In the data rows, the value 128 means zero.
Planes, each given by two rows, then its number:
[ 53 208 133  85 149 148  67 167 154 154 143  87  50 167 112 145 109 193
 160 237 207  85 180  90 164 146 174 144  79 101 182]
[ 90 108 122 127 141 198 119  27 133 140  54 164 152 213  58  85  63 129
 139 151 122 113 159  34 117 191  65  76 152 183  73]
0
[102  97  80  16 126 183 123 184  25 149  96 150 114 104  66  48  88  96
  93 167 125  80 164  82 120  93  74 194  89 179  99]
[106 119 162 148 158 244 114 202 146  75 143 111  92 229 135 201  90 119
 117 160 153  70 210 148  99 199  82  68 173 154 112]
1
[ 83 179  87  81 160 120  42 156 170 125 125 148  47 209 108 165  49 157
 139 213 207  85 138 103 159 116 192 113  47 101 123]
[104 116 143 137 116  29 103  98 141 119  60 134  97  25 163 123  84 166
 119 122  96 108   2 166  97  26 108 122  68 109  74]
2
[ 46 174  50  48 156  74  56 101  91  80  85 118  99 173  92 122  25  83
 129 150 152  83 156  69 104 160 207  89 100 123 133]
[179  76  39  88  44 143 108 212 138 132  61 210 180 124  27 105 141 134
  66 123 113 158  83  99 175  62 160 124 111 147 107]
3
[ 44 153  57  50 166  87  61  99  68 101 122 103  62 150  71 126  43  84
 152 150 171  42 147  57 121 122 140 104  67  94 114]
[125  68 119 138 215 165 187  37  49  59 146 110 137  63 153 108 115 115
 160  47  65  66  85 141  77 198 127 134 188 147 112]
4
[115 142  79  91 166 248 136 127  77 199  95 151 163  76 127  70 152 129
 124 146  65 142 125  75 128 163 156 194 212 217 201]
[170  66  61 144 103 119 160  48  81  88 155 165 157 101 169 103 133 111
 134  31  76 174 142 179  63 123  52 155 175 150  20]
5
[ 91 142 146 123 114 124 103 146 182  97  59 148 124 220  95 203 131 152
 202 122 162 212 184 192 231  29 150 133 122 130  94]
[166  63 137 150 117 240 185 138 146 171  98 151 181 144 130  80 173 201
  64  95  49 230 123 115 113  87  61 114 176 115  90]
6
[ 66 182  90  62 164 124  42 154 141  52 125  92  96 176 107 171  33 151
 126 184 181  82 158  77 150  50 158 111  63  73 139]
[100 126  27  64 157 113 137  90   9 116 134 170 112 103 115  92 119  79
 130 129  98  88 163  36  73 198 158 136 117 213  65]
7
Each row below is a point in one of these planes. After each row, the number of its plane:
[112 170 103 113 151 159  97 153 141 130 157 140 104 208 109 133 103 121
 135 171 183 123 183 102 151 170 158 119 114 127 153] -> 2
[ 97 114  94  97 195 126 125  59  63  63 141 101 103 103 117 108  77  87
 164  97 111  53 102 102  91 165 152 121 137 115 116] -> 4
[102 172 118  81 177 222 130 170 107 205  97 124 152  95 108 102 140 138
 137 189 112 120 110  52 174 154 186 170 174 180 237] -> 5
[126 123  80  88 161 230 137 111  73 188 104 156 163  76 132  71 149 117
 124 130  59 142 130  86 125 151 139 197 215 218 165] -> 5
[162 150 147 188 111  32 141  64 176 143 150 115 147  81 163 144 174 149
 145  84 114 199  65 150 147 113 190 120 122  83 155] -> 1
[ 88 155  87  82 113  98  72 141 131 133 122 127  93 149  92 126  94 103
 136 173 174 100 150  92 150  99 140 107  77 116 138] -> 4
[146 126 122 125 126 206 151 156 129 144 171 131 142 205 111 130 177 102
 136 124 145 143 209 111 152 206 142 134 169 151 163] -> 2
[137 105  72 106 128 181 151  93  69 146 129 150 172  94 143  89 136 116
 122  93  80 158 137 110 102 147 103 178 196 188 121] -> 5
[104 185 113 106 141  42  80 115 102  95 174 108  93  99 126 156 104  69
 166 166 189  35 121 121 125 180 167 124  96 140 161] -> 6
[149  91 158 172 105  91 174 106 112 126  96 114 165  24 159 103 158 129
 116  80  58 147  58 171  88  89  72 134 151 130 102] -> 2
[ 48 172  74  68 163  82  68  95 102  89 102 109  97 170 110 127  34  96
 139 151 159  88 150  88 104 170 190  83  93 124 138] -> 3
[ 93 145 120 114 148  66  60 134 158 119  91 140  72 137 127 144  59 155
 124 170 154 100  67 152 119  73 151 126  59 102  98] -> 2
[137  85 143 146 103 209 153 151 175 143  64 171 169 181 110 132 158 207
 121  97  75 246 160 156 176  45  91 123 167 113  84] -> 6
[160 103 135 134 115 159 178 128 101 131 151 121 173 129 111 106 181 106
 113  94  99 156 174 109 127 168 106 126 183 149 154] -> 2
[157  86  79 133 112 128 143  63  89 105 146 152 141 113 156 115 135 120
 132  67  80 169 133 161  93 115  79 156 164 138  55] -> 5
[190 105 175 179 113 169 171 145 158 170 154 147 145 109 145 124 198 156
 133 110 110 162 104 163 147 117  79 161 145 138 133] -> 3
[117 142 194 133 112  68 114 162 178  99 133 101  92 165 106 171 110 131
 140 168 179  97 133 143 153 103 146  81  54  83 133] -> 5
[116 107 154 128 108 172 144 150 182 118  52 155 149 214  96 180 140 186
 161 104 125 254 175 174 208  27 102 128 145 122  87] -> 6
[147 116 157 150  95  38 127 120 171  70 157 119  86 179 127 182 115 128
 132 116 181 106 134 183 118 100 104  73  61  57  55] -> 5
[152 147 126 170 107  24 138  54 158 156 145 119 164  75 148 122 175 151
 149 100 116 189  53 136 141 102 188 142 115  82 141] -> 1
[ 93 101  97 104 201 128 136  67  42  70 139  95 102 107 114 116  84  98
 163  90 104  52 118 109  87 163 130 128 132 126 113] -> 4
[157  77  74 123 107 127 158  86 105  96 153 154 153 103 163 105 130 113
 127  58  96 157 150 169  83 130  74 147 161 154  58] -> 5
[ 99 134 124 106 129  50  86 111 145 121  65 143  73  98 136 140  81 163
 130 154 133  96  35 146 118  58 139 117  50 107  79] -> 2
[130  90 134 144 168 150 178  76  80  83 134 125 142  81 153 112 129 120
 150  77  89 100 107 145  91 178 121 131 176 149 121] -> 4
[103 120 139 123 156 161 109  71 140 137  87 136 135 167  93  97  87 133
 134 144 134 122 148  72 114 172  88 103 136 153 108] -> 0
[151  88  92 137 105  99 137  88 106  92 153 149 123 121 158 131 122 128
 140  67 109 150 133 171  89 120  71 122 129 121  47] -> 5
[121 107 163 155 113  57 148 104 125 114  76 125 135  32 161 110 120 149
 124 106  76 144  30 161  83  53  91 132 105 124  88] -> 2
[149  71 127 155 187 166 183  72  79  80 137 130 150  64 169 110 149 121
 137  58  66 100  98 153  91 186 116 146 188 147 111] -> 4
[155  84  67 138 118 137 160  70  82 106 149 163 144  90 168 104 133 122
 133  55  89 160 134 158  74 128  93 151 168 151  50] -> 5
